Points on a branching shape with no loops:
Q65: [-10  12   4  -9 -12 -14  -4 -14  29   0  25  19 -34 -22   6  46  38 -38
 -18  15   1   1  20 -25 -11   1  32  23   0   0  13 -15  -7 -21 -24 -34
 -16  10]
Q696: [-10  -2 -17  22 -46   9  -8  17  26 -18  35  15 -16 -56 -16  46  40 -55
   4  31  -6 -12   6 -22  -8  21  30 -25 -11  -4  24  -5   5 -25 -12 -48
  13 -13]
Q689: [-10   2  -2   4 -23   9   9  17   4 -17 -17   4  31  28  11 -55 -12  22
  32   7   9 -26 -10  41 -10 -23 -10 -54  12  -8   2  15   0  -7  14  27
  -5   4]
Q695: [ 24  27   7  -3  38  -5   2 -13   1  25 -20 -11  28  17   5  11 -14   7
   3 -39   6  -3   3 -13   0 -12 -15  57  14  -2   6  15  -9 -13   2  -6
   6 -12]
Q374: [ 52   7 -44   3  31 -23 -21 -20 -33   6  11  -8 -10  10 -14  20  16 -11
 -32 -25 -12  42  13 -17  32 -35  18  18   3  44 -25 -21   1  59  29  46
 -14   4]
Q563: [ 27  37  15   7  40  -7   9 -13 -15  15 -29  -6  29  26   8   9 -11  10
   8 -40   7  -8  -4  -5   4  -7 -20  50  17  -3  11  21 -13 -22  13  -7
  17 -18]
Q513: [-10   1   0   5 -23  10  11  14   2 -14 -20   5  31  34  14 -63 -16  29
  35   5  10 -26 -10  46 -11 -22 -16 -53  10  -8   3  14   1  -2  13  31
  -7   4]
Q105: [ 51   6 -43   4  29 -23 -21 -19 -33   7   9  -8  -9  11 -14  17  15  -8
 -30 -24 -11  41  12 -15  32 -35  17  17   2  42 -23 -21   0  59  29  46
 -14   4]
Q188: [  0 -15  -4   3 -22  25 -22  15   2  -8  13   7 -16 -51  -1  29   7 -19
  -4   6   0  -9  -2 -24  14  38   1  -5 -17  -5  -4 -15  -5 -18 -21 -31
  23 -18]
Q428: [  3  -3  18  -1  -9  -3  19  -2   0   9 -35  -6  32  55  29 -61 -25  75
  37  -7  21 -16 -17  44  -7  -5 -25 -39   3 -11  -3   1   3  19   4  24
 -11  -7]
Q768: [ -4 -12  22  -4  26 -29  28   1   3   5 -16 -12  52  45  40  -8 -23  78
  19  10  12 -14 -35   3   0  15 -11  -9  23  -1 -29 -12  -5   2 -14   2
 -10 -12]
Q627: [-34 -17 -12   1 -19  13  -5  12  -6  -1  10   6 -24 -41 -42  27  -4 -43
 -12  13 -14   5  22 -14  -4  17   5  -1 -26   3  26  15  15  -1   3 -27
  13  22]
Q781: [-11  12   3  -7 -14 -13  -4 -14  29  -1  24  19 -33 -23   6  46  39 -39
 -17  16   1   1  20 -26 -11   2  33  20  -1   0  14 -15  -6 -22 -22 -34
 -15  10]
Q844: [ -8  12   7 -16  -6 -16  -3 -17  26   2  26  17 -33 -19   6  44  36 -35
 -19  11   2   2  21 -25 -11  -2  32  31   2   0  12 -16  -8 -16 -25 -31
 -23  13]
Q659: [  2  -3  17   2 -16   5  16  -1   1   6 -38  -1  28  57  28 -80 -27  72
  44  -7  18 -18 -12  56 -10  -9 -29 -49   1 -15   4   7   4  20   7  33
 -11  -5]
Q950: [ -3 -11  22  -4  24 -28  28   0   3   5 -16 -12  51  46  40 -10 -23  78
  19   9  12 -14 -34   4   0  15 -11 -11  21  -1 -27 -12  -5   2 -13   2
 -11 -12]
Q313: [  3  -5  20  -2  -3 -11  22  -3   0  10 -31  -9  36  54  32 -46 -24  77
  32  -4  20 -15 -20  35  -4   0 -21 -32   6  -8 -11  -4   2  16   1  18
 -12  -9]
Q445: [-41 -24  16 -12  26  40  -9  -4 -30  10  16 -18 -54 -23 -54 -15 -34 -47
 -54   0 -36  51   1 -12 -21  10 -19  36 -34   6 -34   8  29   4  18   6
  17  29]
Q547: [ -3 -11  22  -4  23 -28  27   0   3   6 -17 -12  51  46  39 -11 -23  78
  20   8  13 -15 -34   5  -1  15 -12 -11  21  -1 -28 -12  -5   3 -12   3
 -11 -13]
Q780: [ 56  10 -50   5  39 -26 -26 -21 -34   6  15  -9 -13   8 -17  33  21 -17
 -42 -26 -15  45  16 -27  33 -37  26  22   0  47 -31 -25   2  62  30  44
 -13   5]
Q424: [  3  -5  20  -4   1 -15  23  -3   0  10 -29 -10  39  52  33 -40 -24  77
  30  -3  20 -15 -23  29  -3   4 -19 -28   8  -6 -14  -6   1  14  -2  14
 -12 -10]
Q410: [-11   0 -19  25 -49   7  -5  17  30 -20  39  17 -16 -57 -18  48  45 -61
   5  35  -7 -13   7 -21 -11  18  35 -30 -10  -4  28  -4   6 -25 -10 -51
  11 -12]
Q877: [-33 -16 -13   3 -24   9  -6  14  -5  -4  12   7 -24 -42 -40  31   0 -44
  -8  17 -11   2  23 -13  -4  20   6  -2 -25   2  29  17  13  -4   0 -29
  13  19]
Q855: [ -9   6  -8   8 -27   5   4  25  19 -25   2   1  14  -7  -4 -10  12 -18
  11  21   2 -21 -10  16  -4  -9  17 -53  15  -9   4  19   5 -22  12   1
   6  -2]
Q997: [-26 -11 -13  10 -35   1  -7  18   2 -12  21  11 -23 -47 -35  37  14 -51
  -1  26  -7  -4  22 -13  -4  23  10  -7 -21  -1  31  15  10 -12  -6 -34
  13  10]
Q895: [-11   3 -12  18 -40   6   0  21  29 -21  24   9  -8 -40 -14  29  36 -46
   4  32  -5 -14   0  -8  -8  10  32 -42   1  -8  20   8   9 -24  -1 -31
  11 -10]
Q89: [ 29  51  29  25  43 -13  19 -14 -39  -4 -44   0  28  47  12   5  -4  13
  17 -38  12 -18 -16   5  11   1 -28  37  22  -8  21  33 -25 -40  32  -6
  38 -29]
Q609: [  1 -16  -2   0 -19  26 -23  15  -2  -7  10   5 -15 -50   1  27   3 -14
  -4   4   1  -8  -3 -23  16  40  -2  -2 -19  -5  -8 -16  -5 -16 -22 -28
  24 -18]
Q879: [ 11  -8   3   1  -9  -1   7  -4  -7   2 -30   0  19  40  19 -74 -20  51
  35  -7   5   0  -2  48   1 -17 -24 -36   5  -3  11   7   1  33  16  49
 -11   0]
Q806: [-47 -28  20 -16  38  41 -11  -6 -44  12  14 -23 -60 -19 -61 -25 -43 -49
 -58  -2 -34  58   3  -7 -22  13 -32  50 -36   7 -39   9  32   8  18  17
  19  31]
Q872: [ -4   8  10 -30   5 -17  -2 -20  22   7  31  11 -26 -17   4  40  30 -26
 -22   2   3   0  23 -24 -11  -9  29  45   7  -2  10 -15  -7  -5 -30 -27
 -36  16]
Q488: [  9 -23   6 -12  -2  34 -27  12 -18   2  -6  -3 -16 -45  14  19 -22  11
 -11 -15   4  -5  -9 -21  34  51 -25  12 -24  -8 -28 -23 -12  -7 -30 -13
  35 -18]
Q962: [ -1  -6  15   5 -20  12  12   0   2   0 -39   4  24  55  28 -97 -28  66
  51  -5  11 -18  -7  65 -14 -13 -32 -57   0 -19  13  13   6  20   8  45
 -10  -2]
Q847: [-10  12   6 -11 -11 -15  -4 -16  28   0  25  18 -33 -21   6  45  38 -37
 -18  13   2   1  20 -26 -11   0  32  26   1   0  13 -15  -7 -19 -24 -33
 -19  11]
Q481: [ 52   7 -44   4  31 -23 -21 -20 -34   7  10  -8  -9  10 -15  20  16 -11
 -32 -25 -13  41  13 -17  32 -36  18  18   2  43 -24 -22   0  59  30  45
 -14   4]
Q690: [-10   4 -10  14 -35   5   1  24  26 -22  15   4  -1 -29 -11  16  27 -36
   6  28  -4 -16  -4  -1  -7   5  28 -48   7 -10  14  14   8 -24   4 -20
  10  -8]
Q459: [-28 -12 -13   9 -33   3  -7  17   1 -10  20  10 -23 -47 -35  36  12 -50
  -2  25  -7  -3  22 -13  -4  23   9  -6 -21  -1  31  16  10 -10  -5 -33
  14  12]
Q706: [ -7  11   9 -23   0 -17  -2 -19  23   5  28  14 -31 -17   6  42  34 -31
 -21   7   3   1  22 -25 -10  -5  30  38   4  -1  10 -16  -8 -10 -27 -29
 -30  15]
Q162: [ -9   5  -8  10 -30   5   2  25  23 -24   8   2   6 -18  -8   3  20 -27
   7  25   0 -19  -8   8  -5  -2  24 -52  11  -9   8  18   7 -24   9  -8
   9  -5]
Q607: [ -9   3  -5   4 -24   8   8  20   6 -20 -14   3  29  22   7 -46  -7  12
  26  10   9 -26 -11  37  -8 -22  -5 -54  14  -7   1  16   0 -11  15  23
  -2   4]
Q68: [  3  -4  19  -2  -5  -8  21  -3   0  10 -33  -7  35  54  31 -52 -24  76
  34  -5  21 -16 -20  37  -5  -1 -22 -34   5  -9  -8  -2   2  17   1  19
 -13  -8]
Q565: [  5  -7  10   3 -14   6  10  -2  -1   1 -34   1  22  49  23 -85 -24  59
  43  -5   8  -9  -5  57  -7 -15 -27 -47   2 -11  13  10   3  26  12  47
 -10   0]
Q215: [-38 -20  -5  -5  -2  29  -4   5  -8   6   9  -2 -31 -34 -44  14 -15 -41
 -29   4 -26  21  11 -16 -11  10   3   6 -29   5   4  11  21   3  13 -19
  13  27]
Q204: [-17 -13  14  22  98 -32  44  34   6 -27  14  -6  52  21  29  25 -12  86
 -11  31  -7 -13 -68 -28  13  19  -2  31  63 -10 -52  -3 -38 -25 -29 -17
  -3  -3]
Q973: [-45 -27  19 -15  33  41 -10  -5 -39  11  15 -21 -59 -20 -58 -23 -40 -48
 -58  -1 -34  56   2  -9 -22  12 -28  45 -35   6 -38   8  31   7  18  14
  18  30]
Q474: [-10   3  -4   4 -24   8   9  20   6 -20 -13   3  29  21   7 -46  -8  12
  27  11   8 -25 -11  36  -8 -22  -5 -54  14  -8   1  16   0 -11  15  24
  -3   3]
Q10: [ 47   3 -37   3  22 -21 -17 -17 -32   7   4  -6  -5  13 -11   5  10  -2
 -21 -22  -9  38   9  -7  30 -34   9  13   5  38 -17 -16   0  56  29  48
 -15   3]
Q527: [-10   5  -7   5 -24   7   8  23  11 -22  -9   2  26  12   2 -33  -1   1
  20  15   6 -25 -11  30  -6 -19   3 -54  15  -7   0  18   2 -16  16  16
   1   2]
Q886: [  3  -3  -1 -42  20  -8  -8 -14  30  29  35 -13  -4 -21  -8  30   6 -13
 -18 -12   2   1  25 -28 -13 -21  22  66   8  -7  10 -13  -5  12 -31 -19
 -48  14]
Q276: [ -4 -13  22  -4  26 -30  28   1   4   6 -15 -12  52  45  41  -8 -23  78
  18  10  11 -15 -36   2  -1  16 -10  -9  23  -1 -29 -12  -6   1 -13   1
 -11 -13]
Q295: [ 14   5 -13 -23  33  -2 -15 -14  36  45   0 -25  21  -2  -5  14 -19   2
  -8 -30   3   5  20 -30  -8 -23   1  75   5  -5   7  -1  -6  -1 -21  -4
 -19  -2]
Q287: [-45 -27  19 -15  33  41 -10  -5 -39  11  15 -21 -59 -20 -58 -22 -40 -48
 -58  -1 -35  56   1  -9 -22  12 -28  45 -35   6 -38   7  31   7  18  14
  20  31]
Q830: [ -9   0   1   5 -23  11  11  13   2 -13 -21   5  32  36  16 -66 -17  33
  37   4  10 -26 -10  47 -11 -22 -17 -54   8  -9   5  14   1   0  12  32
  -7   4]
Q828: [ 29  58  34  35  44 -17  22 -17 -52 -16 -55   4  27  59  15   1  -1  13
  20 -35  15 -25 -23  10  15   4 -33  30  23 -12  28  40 -33 -51  42  -3
  50 -36]
Q587: [-18  -4 -15  20 -45   1  -7  18  18 -19  35  13 -22 -53 -24  44  34 -60
   3  34  -7  -8  13 -17  -8  20  24 -19 -15  -3  29   6   8 -21  -9 -42
  13  -3]
Q185: [ -1 -13  -5   5 -26  23 -20  15   5 -10  16   9 -16 -52  -3  31  12 -23
  -2  10  -1 -10   0 -24  10  36   5  -7 -16  -3   0 -13  -3 -19 -19 -34
  21 -17]
Q36: [ 20  -7  -6   0  -2  -9   3  -7 -15   3 -22  -3  14  32  11 -55 -13  38
  22 -10   1  13   1  35  12 -21 -17 -20   8   9   6   2  -1  40  21  52
 -13   1]
Q813: [ 39  -1 -26   1  12 -19  -9 -14 -28   6  -6  -5   1  17  -5 -17   2  11
  -6 -19  -5  31   6   8  28 -30  -1   4   8  30  -7  -9  -1  51  27  51
 -15   3]
Q910: [-12   9  -8  11 -30  -6  -5  -2  33  -7  26  20 -30 -35  -2  49  42 -50
  -9  26  -2  -2  16 -25 -11  10  34  -1  -7  -1  20 -11  -1 -27 -16 -41
   0   1]
Q14: [ 23  23   2  -8  37  -5  -1 -14   8  29 -16 -13  27  13   3  12 -15   6
   1 -38   5  -1   6 -16  -2 -14 -12  62  12  -3   5  12  -7 -10  -4  -6
   1 -10]
Q44: [ 22  22   2  -8  37  -5  -1 -14   9  31 -15 -14  27  12   3  13 -15   5
   0 -38   5  -1   6 -16  -2 -14 -11  62  12  -2   6  12  -7 -10  -4  -6
   1 -10]
Q8: [-12   9  -7  10 -29  -6  -5  -3  33  -7  26  20 -30 -34  -2  49  42 -50
  -8  25  -2  -2  16 -25 -11   9  34  -1  -6  -1  20 -11  -2 -27 -16 -40
  -1   2]
Q197: [ -4  -5  14   6 -21  14  12   2   3  -1 -37   5  26  55  27 -95 -29  62
  51  -3  12 -20  -7  64 -16 -14 -31 -59   0 -18  12  13   5  16   7  42
 -10  -1]
Q20: [-15  -1 -17  23 -48   3  -5  18  25 -19  38  15 -20 -55 -21  47  41 -62
   4  36  -7 -10  10 -18  -9  19  30 -25 -12  -3  29   1   8 -24 -10 -47
  12  -7]
Q673: [-12  10  -4   5 -25  -8  -5  -6  33  -6  25  20 -31 -31   1  48  41 -47
 -11  23  -1  -1  18 -25 -11   7  34   5  -5   0  18 -12  -4 -27 -19 -38
  -4   4]
Q974: [ -2   5   9 -37  10 -15  -2 -20  22  13  34   5 -20 -17   1  37  24 -22
 -21  -3   3   0  23 -25 -11 -13  27  53   9  -4  10 -15  -7   1 -30 -25
 -42  16]
Q472: [ 17 -28  11 -22  17  42 -26   7 -37  11 -25 -11 -15 -37  30  12 -49  38
 -19 -36   6   1 -17 -15  52  62 -50  28 -29 -14 -48 -31 -19   6 -44   4
  50 -15]
Q413: [-39 -22   9 -10  16  39  -8  -2 -19   9  16 -14 -47 -28 -48  -6 -26 -47
 -48   1 -35  42   1 -15 -19   7  -8  24 -32   6 -24   7  27   4  17  -3
  16  28]
Q9: [ 33  -4 -19   0   7 -16  -5 -12 -25   5 -12  -5   6  21   0 -29  -4  21
   5 -16  -2  26   4  18  23 -27  -8  -3   9  24  -1  -4  -2  48  25  52
 -15   2]
Q916: [-10   4  -9  14 -34   5   1  24  27 -23  14   4   0 -28 -11  15  27 -36
   6  28  -3 -16  -4   0  -6   4  28 -48   7  -9  13  14   9 -24   4 -19
  11  -7]
Q343: [-12  10  -3   5 -24  -9  -5  -7  32  -5  25  20 -32 -30   2  48  41 -46
 -12  22   0  -1  18 -26 -11   7  33   7  -5   0  17 -12  -3 -25 -19 -38
  -6   5]
Q842: [ 19 -27  11 -23  20  43 -26   6 -38  12 -27 -12 -16 -37  32  11 -53  41
 -19 -39   6   2 -17 -14  54  62 -53  31 -29 -13 -50 -31 -20   6 -45   5
  52 -14]
Q264: [  2   0   2 -41  18 -10  -5 -16  26  24  35  -7  -8 -20  -5  32  11 -16
 -19 -10   3   0  25 -27 -12 -19  24  63   9  -6  10 -13  -5  10 -31 -21
 -47  14]
Q414: [ 46   3 -34   2  21 -21 -14 -17 -31   7   2  -6  -4  13 -10   1   9   0
 -19 -22  -7  37   9  -4  31 -33   7  11   5  37 -15 -15   0  55  28  48
 -15   3]
Q702: [ 29  57  33  33  44 -16  23 -16 -48 -13 -52   3  27  56  14   2  -1  14
  19 -36  14 -23 -21  10  14   3 -32  32  23 -11  26  38 -31 -48  39  -4
  47 -34]
Q612: [  0  -4  17   4 -17   8  15   0   2   3 -39   1  27  57  28 -87 -28  70
  47  -6  16 -18 -11  61 -12 -11 -31 -53   0 -18   7  10   5  20   7  37
 -11  -4]

How do the paths from each line's first point branch along the strands? (one pair of brackets a fork, the group with the point earlier in the line first; the first line done for you):
Q264 (Q276 Q295 Q472 Q374) => (((Q276 Q374) Q472) Q295)
Q188 (Q414 Q472 Q872 Q276) => (((Q414 Q276) Q872) Q472)
Q855 (Q9 Q886 Q472 Q547) => ((Q9 Q547) (Q886 Q472))
Q830 (Q313 Q781 Q36 Q185) => ((Q313 Q36) (Q781 Q185))
Q689 (Q9 Q445 Q313 Q673) => ((Q9 Q313) (Q445 Q673))
Q313 (Q547 Q9 Q215 Q910) => (Q547 (Q9 (Q215 Q910)))
Q855 (Q343 Q414 Q445 Q768) => ((Q343 Q445) (Q414 Q768))
Q855 (Q973 Q428 Q8 Q813) => ((Q973 Q8) (Q428 Q813))
Q690 (Q673 Q68 Q459 Q813) => ((Q673 Q459) (Q68 Q813))
